In the data rows, 128 means zero.
Two rows play each game, the first against the second. How much does the first row win by? 20 is about a draw, 40 a big win and 0 a big loss. Wins can go round in a circle: one row can beat a second, the second a third and the third the first. Each row has two weighted sums of its numbers, A and B, taken from their middle values. A row wins by its A times the other's B, less its B times the other's A.
[104 107 106 157 104 108 181 104 104 103 103 142 104 145]
[104 107 109 103 137 108 105 167 104 116 146 145 143 104] ~ 26
[120 109 136 177 122 108 138 104 215 138 192 109 104 169]
[139 107 106 162 104 186 103 110 120 162 173 104 104 138] ~ 20
[104 107 138 103 104 108 122 152 111 103 175 200 165 110]
[120 107 115 103 104 108 160 153 104 103 140 168 104 116] ~ 21
[104 183 106 114 104 108 135 122 104 164 114 122 139 134]
[164 132 177 139 104 117 125 142 116 103 143 108 146 104] ~ 20
[129 112 106 103 104 155 103 111 159 103 103 154 142 104]
[175 107 174 127 167 124 103 104 118 204 103 117 129 104] ~ 18
[104 107 141 111 104 108 141 104 104 103 125 147 104 145]
[154 124 106 103 189 135 132 130 104 103 103 104 104 185] ~ 20
[104 114 106 106 115 108 103 129 104 196 151 160 104 207]
[173 107 161 132 154 115 103 104 123 174 103 139 104 118] ~ 20
[138 107 106 103 104 110 112 104 134 159 113 104 162 104]
[126 107 117 103 104 108 156 147 104 146 204 173 115 104] ~ 22
[104 151 106 103 104 108 138 104 130 187 150 154 136 157]
[165 107 106 114 104 162 103 104 145 103 103 172 104 129] ~ 19
[104 118 106 163 189 108 103 104 123 103 127 104 155 104]
[152 111 106 103 121 138 137 104 129 103 126 104 143 107] ~ 16
[104 107 129 103 124 108 136 173 107 103 179 161 130 137]
[123 162 106 173 105 108 123 145 104 103 103 124 176 104] ~ 13
[104 143 106 171 169 108 103 112 142 103 103 104 104 191]
[166 107 146 103 104 108 111 195 174 103 103 104 104 161] ~ 24
[148 159 111 103 194 194 123 164 110 103 131 145 104 111]
[104 138 106 161 191 108 103 222 104 103 103 119 104 218] ~ 3
[152 126 106 103 133 129 145 104 123 121 159 119 144 129]
[122 107 133 103 104 108 139 123 104 103 148 164 116 122] ~ 21
[172 107 162 155 152 108 103 104 178 200 103 142 104 172]
[104 128 106 140 146 108 103 104 186 103 103 104 104 160] ~ 17
[169 232 159 103 104 108 160 104 104 103 155 104 159 210]
[104 186 115 108 108 124 103 108 104 103 103 131 104 104] ~ 19
[169 113 165 119 169 126 103 104 104 163 103 110 119 104]
[147 107 106 154 104 108 108 168 104 120 103 104 104 104] ~ 14
[104 176 106 103 138 213 123 152 104 103 103 188 104 104]
[149 107 106 103 104 155 103 104 133 103 103 181 115 121] ~ 17
[104 119 106 156 132 108 103 251 104 149 103 104 135 146]
[142 116 106 103 104 152 103 104 139 103 103 148 124 104] ~ 21
[118 118 106 103 104 150 103 119 135 103 103 153 159 104]
[161 134 167 103 107 131 103 127 104 134 103 104 140 104] ~ 19
[168 139 206 179 106 108 152 182 104 103 157 148 156 104]
[104 175 106 117 104 108 135 133 113 139 112 145 168 157] ~ 19
[114 107 106 103 124 114 159 187 104 111 169 144 104 141]
[137 122 106 103 123 108 107 104 118 121 126 114 128 104] ~ 17
[104 107 110 119 104 123 129 104 130 145 106 104 145 104]
[136 117 106 160 104 184 103 142 104 143 169 104 104 104] ~ 18
[151 122 106 103 191 173 103 138 132 103 106 104 104 104]
[104 107 126 136 104 125 154 104 104 103 113 119 104 129] ~ 21
[104 107 106 109 104 108 145 104 104 103 103 136 104 104]
[104 107 106 115 104 108 151 104 125 126 103 104 104 104] ~ 19
[141 117 106 103 144 141 144 104 117 103 124 104 104 139]
[115 136 106 179 104 175 103 144 104 172 158 104 104 104] ~ 19
[105 159 132 169 166 108 103 104 146 103 114 134 104 104]
[107 107 106 160 128 108 145 185 104 193 103 177 150 172] ~ 20
[104 107 116 166 104 136 188 104 104 103 103 128 140 149]
[115 111 106 103 135 132 147 104 171 103 103 104 104 104] ~ 19
[151 107 156 103 104 108 125 176 143 103 103 104 104 177]
[157 125 174 135 104 127 166 124 153 103 174 104 143 104] ~ 20
[122 109 106 103 104 144 103 104 146 105 103 171 137 143]
[178 125 196 178 113 108 128 155 140 103 190 150 161 104] ~ 20
[104 107 111 103 104 133 105 113 104 103 103 104 157 104]
[136 117 106 103 104 157 103 104 135 103 103 151 113 130] ~ 18
[173 107 157 117 156 132 103 104 104 172 103 104 135 104]
[104 107 148 103 104 123 103 104 153 143 104 104 104 104] ~ 20
[129 107 110 103 114 108 140 173 104 113 187 173 104 104]
[135 107 106 103 251 225 140 217 180 103 103 104 104 216] ~ 34
[151 148 165 156 104 108 154 134 120 103 159 120 147 104]
[121 107 106 174 140 108 103 255 104 132 103 104 188 156] ~ 33
[104 121 106 116 104 149 103 124 151 124 103 134 156 104]
[149 107 106 103 104 167 103 104 185 110 103 166 127 117] ~ 18
[146 130 106 103 135 108 131 104 104 115 115 104 104 104]
[154 107 169 150 153 108 103 104 140 163 103 104 104 146] ~ 22
[104 107 115 103 142 108 103 201 104 153 103 104 135 104]
[104 134 106 175 165 113 103 104 130 103 146 104 134 104] ~ 12
[163 107 163 138 170 112 103 104 109 144 103 112 121 104]
[118 144 133 103 104 108 103 132 104 165 103 127 104 104] ~ 20
[104 107 106 134 104 108 158 104 115 103 103 125 104 106]
[152 130 221 141 115 121 150 111 174 103 176 104 152 104] ~ 12
[155 132 127 103 116 130 103 146 104 117 134 104 177 104]
[118 107 106 103 128 124 140 181 104 120 160 161 124 124] ~ 23
[104 107 114 103 131 108 162 190 104 103 185 167 104 110]
[104 115 124 184 174 108 103 104 149 103 139 104 129 104] ~ 15
[106 141 106 228 104 190 106 188 104 162 173 104 104 104]
[114 125 106 175 104 163 103 123 104 155 177 104 104 104] ~ 21
[111 107 107 103 111 120 126 171 104 152 199 185 144 104]
[104 107 122 103 108 108 124 157 104 103 160 140 126 104] ~ 18
[122 129 106 155 104 183 105 142 104 171 181 104 104 104]
[104 109 106 163 201 108 103 104 141 103 147 104 112 104] ~ 19
[148 107 106 103 104 156 103 104 146 106 103 146 141 104]
[104 194 178 103 104 108 198 165 127 103 133 128 118 104] ~ 19
[121 141 106 180 104 188 103 134 104 153 174 104 104 104]
[118 118 106 185 104 171 103 162 105 142 156 104 104 104] ~ 19
[104 153 106 114 114 108 116 104 117 183 122 144 136 129]
[164 107 106 103 104 159 103 104 165 103 103 188 139 104] ~ 20
[191 107 180 139 178 109 103 104 141 204 103 138 108 154]
[112 107 106 103 123 108 155 151 104 128 161 189 163 130] ~ 15
[104 107 106 116 104 108 180 104 107 103 103 104 104 104]
[104 209 106 104 167 255 157 104 104 103 103 192 104 104] ~ 3
[104 107 143 125 104 120 123 109 192 171 142 104 161 110]
[104 107 126 156 104 113 166 104 104 103 103 113 104 145] ~ 24
[104 155 156 103 124 144 103 104 117 132 133 159 104 104]
[131 122 106 106 104 147 103 119 164 126 103 152 146 106] ~ 21
[178 167 163 103 121 108 103 104 104 165 103 104 133 104]
[104 107 106 176 186 108 103 104 171 103 163 104 104 118] ~ 20
[104 107 119 143 104 123 123 111 186 169 123 104 184 130]
[174 107 177 140 142 108 103 104 155 155 108 104 104 123] ~ 19
[105 135 106 103 104 119 103 114 122 103 103 177 128 104]
[141 107 106 117 104 157 103 104 148 103 103 154 128 105] ~ 20
[104 154 106 122 106 116 167 104 166 215 129 104 151 172]
[168 107 160 103 104 108 104 215 175 103 103 104 149 144] ~ 21
[144 107 111 112 118 175 139 104 104 103 103 104 146 104]
[123 122 106 180 104 191 103 150 104 149 166 104 104 104] ~ 16
[104 107 114 167 104 108 177 104 104 103 103 106 104 153]
[145 108 106 103 183 150 140 127 107 103 150 104 104 169] ~ 19
[104 227 132 107 104 108 238 187 199 113 103 137 104 104]
[171 118 130 103 114 125 103 131 104 117 145 104 200 104] ~ 22
[104 107 106 116 104 108 146 104 167 106 103 104 104 104]
[191 211 161 135 104 108 157 104 104 103 158 104 131 223] ~ 16
[165 107 106 103 179 108 134 104 104 131 157 104 104 115]
[132 116 166 113 104 127 141 118 104 103 109 130 138 104] ~ 19
[104 161 106 133 121 108 128 132 105 195 114 117 174 148]
[104 130 106 103 104 136 103 104 147 103 103 115 151 124] ~ 18
[172 107 169 158 158 108 103 104 176 183 103 130 104 176]
[149 122 163 103 113 108 103 145 104 108 155 104 182 106] ~ 19
[131 107 110 103 104 115 108 141 104 103 181 180 104 109]
[104 107 106 110 104 108 152 104 104 119 103 104 118 104] ~ 16
[165 107 173 103 104 108 114 185 143 103 103 104 104 176]
[157 107 106 110 104 169 103 128 173 108 103 168 156 104] ~ 21
[104 107 106 103 104 108 170 104 139 103 103 119 112 104]
[104 107 106 106 104 108 145 104 133 103 103 104 104 104] ~ 21
[159 125 179 178 112 108 152 172 104 103 141 182 162 104]
[104 172 106 137 119 108 122 138 104 173 107 126 149 121] ~ 20
[149 107 106 112 104 173 103 111 149 103 103 140 144 168]
[104 107 125 103 104 112 134 108 104 108 183 186 104 137] ~ 19
[179 107 174 139 182 119 103 104 121 192 103 128 139 131]
[104 107 106 118 104 108 152 104 104 104 103 128 104 104] ~ 18
[145 113 106 103 162 132 151 104 136 115 121 104 114 127]
[104 138 106 152 182 108 103 104 152 103 112 104 104 104] ~ 21
[104 129 106 184 200 115 103 167 107 103 103 104 143 146]
[158 107 164 103 104 108 140 195 183 103 103 104 104 181] ~ 28
[104 171 106 134 149 255 184 104 104 103 103 247 104 104]
[107 147 106 143 104 108 170 110 140 182 123 120 146 169] ~ 33
[105 155 106 129 111 109 116 134 104 146 106 123 181 148]
[104 184 192 103 104 108 169 233 159 164 103 145 122 104] ~ 21
[104 154 106 116 155 108 103 250 104 103 103 139 104 201]
[104 185 106 126 109 108 117 132 104 169 118 139 139 139] ~ 18
[189 107 131 103 105 128 103 149 104 158 124 106 175 104]
[157 107 106 103 104 161 103 104 170 103 103 154 125 121] ~ 20
[176 121 170 139 169 117 103 104 129 179 103 119 104 142]
[161 116 106 103 183 108 111 104 104 126 132 104 104 111] ~ 15
